Each named move below is a turn or a mirror, shown by a few rows before and after it. Which moves, in which order, take the first row of each later pair to the second? The first pair is answered.
tiliv:
[ 232,   15,  112,   70,  103,  213,  -44,   23,  106,  142,  -55, -131,
 -212, -164,   -5,  132,  -78,   41, -288,  -45] |-> [ 161,   52,  137,  -13,  144,  178,  -26,  -58,   -2,  270,  -86,  -92,
 -288, -121,   88,   72,  -36,   33, -180,  -70]
[-120,  274,  -19,  -58,  -16,   13,   82,   -7,   29,  100,  145,  119,
   23, -143,   74,  156,   83,  -98,  240,  159] |-> [ -24,  216,  -42,   63,  -91,   52,   95,  109,  152,  -60,  149,   58,
  127, -185,    2,  191,   29,  -96,  114,  224]
[ -83, -131,   49,  -57,    2,  -88,  -55,  -95, -236,   88, -244,   55,
  -18,  164,   41, -157,    1,   78,  -22, -150] |-> [  69, -260,   33,  148,  -75,  -14,  -70,   66,  -67, -162, -205,  -51,
  122,  137,  -90,  -60,  -91,   42, -182,  -70]
[ 107,  -34,   11,  -26,   39,   68, -111,   26,  -73,    1,  -83,   66,
   22,  -55,  -32,  -63,   -5,   53, -105,   45] |-> [  81,  -10,   -3,  -42,   74,   75, -114,    2,  -82,    4,  -81,   85,
   23,  -40,   -5,  -74,   -5,   80,  -91,   21]
gure:
[-147,  -91, -103,   10, -146, -205,   24,  -74,  -79,  -14,  -17,   18,
  212,    7,   97, -118,  -13, -131,   52,    3] |-> [ -80, -143,  -18,  -19, -119, -148,  -46,  -90, -161,   34, -188,   38,
   91,   99,  139, -129,  -46,    1,   -1,  -27]
[ -22,    0,    6,  -41,   80, -129,  147,  -21,   46,   30,   62,  -49,
 -112,  114, -163,   -1,   -4,  -74,    4,   39] |-> [  -2,  -22,   53,  -51,   98,  -97,   67,  -30,   -2,   34,  -24,  -47,
 -164,  138, -144,  -16,  -17,   -9,  -10,    8]
[ 261, -157,  -66,  263, -103,   17,  -67,  160,  132, -322,   60,  -86,
  249,   38, -144,    5, -107,  -54, -170,   22] |-> [ 204, -198, -142,  204,  -57, -118,  -25,   84,   67, -299,  182,  -96,
  257,  126,  -98, -157,  -68, -139, -149,  -78]
kepu:
[ 175,  -37,  230,  139, -119,  286,  123,   74,   13, -296,  137, -178,
  -10, -137, -168,   81, -138,   15,  -57,   95] |-> [ 140, -222,  247,  116, -211,  103,   30,   45, -211, -261, -119, -184,
   78,  -26, -141,  -70, -166,   68,  -17,  -48]
[ -75,  -37,   30,   66, -165, -152,  212,  -77,  -31,   55,  -13, -162,
  122,   13,  -92,   10,   66,  -52,   14, -114] |-> [ -55,   41,   23,   50, -115,  -56,  272,  -39,   91,  -10,  109, -149,
   53,  -44,  -99,  104,   88, -106,   -5,  -40]
[ -72,  -72,  -27,   23,  -73, -136,   20,   37, -124,  -35, -123,  -19,
   80,   27,  -48,  -87,  -62,  -49,  -44,  -80] |-> [ -44,   99,  -39,   22,   39,   35,   71,   97,  114,  -67,  140,  -41,
   21, -103,  -58,   60,  -19,  -86,  -47,   78]
[ 105,   -8,   58,   54,   93,  136,  -96,  -14,  -30,   76,  118,    1,
 -114,   29,  100,   55,  233,  230, -269, -259] |-> [ 108,  -43,   59,   73,   72,  123,  -94,  -36,  -74,   79,   37,    4,
  -90,   69,  140,   18,  205,  245, -262, -298]
rof:
[-194,  102,  -22,   12,   -9,  -89,   67,  -29, -189,   52, -116,    4,
   71,  -96,  -33,   33,   24, -140,  189,   47] |-> [-166,  121,  -61,   33,   34,  -60,  115,  -14,  -73,  -12,   98,  -37,
   87, -103,  -56,   41,    2, -238,  143,  113]
[  26,  134,   49,   13,   73,  118,   85,  -20,   89,   49,   28,   85,
 -122,  -43,   60,   36,   66,  -67,   43,   64] |-> [  71,   90,   28,  -14,  118,   83,   90,  -34,   84,    9,   88,   54,
 -166,   26,   43,  -63,   69,  -72,  -59,   26]
[  11,   74,  116,   31,  -62,   75,  -37,   92,   54,  126, -118,  124,
   -6,  -70,   47,  187,   -9,   84,   42,   30] |-> [ 36,  96,  65,  23,  14, 120,  17, 105, 169,   6,  82,  66,  -6, -97,  45,
 182,   0,  -1, -51,  88]
Pairs:
Each pair is two moves apart.
[ -52,  189,  -45, -205,  293,  139,  104, -201,  136,   88,  447,   -7,
 -299,   18,   67,  -63,  211,  -33,  -16,  -23] |-> [ 149, -205,   -9, -117,  214,   53,  -41, -155,   -7, -123,  115, -122,
 -221,  306,  -19, -279,   37,   89, -334, -215]
tiliv, rof
[  14,  -58,  132,   48,  -96,   35, -119,   37,  -99,   60, -302,   75,
   -9,  -11,    4,   85,   -1,  159,   27,  -80] |-> [  36,   33,   90,  138, -115,   83,  -68,  116,   67,  -30, -119,   45,
   77, -141,  -29,  241,  -17,   70,   51,   62]
tiliv, rof
[-153,  -55, -120,  -71,   71,  -28,   86,  -83,   10,   -8,  161,  -17,
 -114,   -9,  -96, -145,   79, -118,  -91,   18] |-> [-141,   -2,  -88, -104,  113,   55,   60,  -78,   43,   55,  144,    8,
 -159,  -28,  -73,  -74,  121,  -78,  -78,   38]
rof, kepu
[ -37,  -62,   12,  112, -273,  -17,  -48,   80,  -69,  -33, -118,   66,
  248,  -63,  -77,  207,  -14,   16,  158,   17] |-> [-175,  -18,  -65,    4, -190, -145,   21,  -10, -162,   28,    0,   60,
  229,   -8,  -34,   68,   57,  -93,  255,  -47]
gure, tiliv
[  26, -151, -218,  -23,  192,  -20,  138,  -26,    6, -199,  263,  -19,
 -127,  139,  -39, -274,  -10,  -26,  -91, -102] |-> [ 198, -165,   34,   62,  122,  268,  -25,   99,   81, -147,  -89,   66,
 -205,   66,  -66,    8,  -63,  281, -192,  -17]
gure, gure
[-109,  -14, -171,  -11,  -19, -153,   50,  -21, -119,  -56,  120,  -38,
   56,   15,  -18, -121,  -21,  -73,   19,  -52] |-> [ -96,   36,  -36,  -49,  -99,  -37,  -32,  -20, -174,   97, -162,   58,
   23,  -70,   18,   16,  -36,   83,  130,  -26]
gure, rof
[  33,  106,   35,   53,  127,    4,   55,  -50,  166,  -50,  174,  -29,
 -186,  -51,  -44,   16,   98,   28,  -68,  167] |-> [  33, -175,   14,  133,  -14, -181,  -46,  -48,  -25,  -83, -128,  -62,
  -20,   96,  -76, -168,  -20,   81, -114,    3]
kepu, tiliv
[-33, 124,  51,  18,  -2,  79,   4, -18,  21,  43,  54,  43, -34, -48,  50,
 134,  84, -86,  48,  89] |-> [  46,  -44,    9,  -33,   73,   33,  -37,  -63,  -17,  -14,   37,  -34,
 -121,  148,   12,  -66,   59,  -70, -112,  -35]
rof, rof
[-110,   32,   75,  -39,  -31,  -99,   10,  -32, -109,   97,  -81,   98,
    8,  -55,   63,   44,   12,   67,  128,  -23] |-> [-127,   16,   47,  -11,  -89, -129,   35,  -24,  -93,   59,  -31,   59,
   80,  -53,   37,   18,   14,   14,  134,  -49]
rof, kepu
[  46,  190,  -41,  -39,   45,  184,  205,   40,  -21,   87,   49,  -77,
  -13, -175,   85,  172,   44,  -64,  116,  280] |-> [  51,  -53,  -26,   22, -108,   27,   92,   30, -267,  111, -322,  -55,
  116,  -78,   83,   95,  -38,   35,  165,  151]
kepu, gure
[ 173,  -68,   44,  200, -129,   98,  -63,  169,  193, -205,  -20, -119,
  151, -185, -198,  218, -127,  -17,  -82,   91] |-> [ 230, -240,    9,  148,  -93,   28, -100,  103,  102, -262,  -65, -180,
  131,   -7, -220,   13, -160,  -10, -235,  -43]
rof, kepu
[  94,  -82,  -41,  167,  -55,  -78,   29,   76,  110, -210,  121,  -82,
  155,    6, -110,   46,  -77, -100, -133,   34] |-> [  16, -169,  -34,   70,  -75, -230,  -39,  -34, -154,  -43, -144,  -43,
  103,  136,  -33, -135,  -85,  -22,  -43, -112]
gure, rof
[-144,  148, -117,  -43,   40, -154,  118,  -13,  -66,  103,  382, -164,
  -94,   27,  215, -180,  -11, -172,  144,   66] |-> [ 189, -167,  -33,  194,  -62,   11,  -45,  195,   59, -211,  162, -283,
    0,  140,   41, -110, -206,   -7, -249,   74]
gure, tiliv
[  74, -147,  -63,   46,  -20, -141,   61,   84,  111,  -44,   68,  -58,
  -15,  103,  -30,    3,  -98,  -29, -121,  -30] |-> [  18, -165,   -1,  -24,  -35, -213,   19,    8,  -29,   86, -108,   -8,
  -81,  125,   52,  -30,  -77,   62,  -38, -105]
rof, tiliv
[ -78,  135,  -20,   25,  -12,   -5,   52,   55,   -2,   67,  125,   27,
   91, -107,   10,   87,   29, -106,  149,   61] |-> [-77,  74, -70,  56, -44, -91,  53,  36, -28,  19, 121,  -2, 141, -96, -19,
  42,   7, -98, 146,  20]
kepu, rof
[ -86,  -13,  -18,  110, -190, -104,   56,   94,  -71,  -60,  -14,   32,
  192,   71,   46,   77,  -15, -119,  159,   21] |-> [ -98,   57,  -66,   55, -134, -106,  105,   71,   -6,  -40,  143,   35,
  155,   62,   73,   48,   32, -196,  169,   37]
tiliv, rof
[  70, -168,   10,    9,  126,   -5,    4,   63,  -62, -117, -172, -207,
   36,  -51, -128, -125,  -14, -110, -148,  -35] |-> [  67, -161,   41,  -16,  174,   34,  -25,   63,  -74,  -72, -189, -193,
  -31,  -12, -119, -102,   -5,  -75, -162,  -54]
kepu, rof
[ 133,  -12,   22,   73, -158,  -57,  105,  195,  158, -108,   56, -134,
  174, -188, -222,   82, -104,    3,    5,  124] |-> [ 121, -170,  -49,  -25,  -11, -143,   92,  115,   71, -133,  111, -196,
  103,   41, -222, -180,  -96,   -4, -140,  -19]
rof, gure
[ -56,  -98,  -86,  -80,   63, -149,   12, -104,  -69,  -20,   53,  -22,
    1,  133,   60, -185,    0,  -65,  -69, -148] |-> [ -18,  -59,  -55,  -98,  129,  -63,   20, -123,  -62,   42,   54,   13,
 -124,  122,   78, -182,   32,  -10,  -98, -147]
kepu, rof
[ 222,  183, -109, -110,  151,   99,  -49,  -89,  -87,   -1,  228,  -54,
   -5,   51,  146, -162,   43,  -60,  -11,  119] |-> [302, 178,  16, -71, 133, 229, -87, -41, -47,  29,  66,   7, -53,  38, 137,
 -61,  19,  75, -37, 137]
gure, gure
[  46, -139,  -68, -146,  -83, -182,  -25,   96,   59,  -79, -142,  -42,
   -8,  -19,   10, -118,  -26,   73, -190,  -24] |-> [  75,  -78,  -69, -105, -162, -132,   -8,  160,  144, -149,  -97,  -38,
   55, -109,  -19,   -1,  -33,   49, -175,   78]
gure, gure
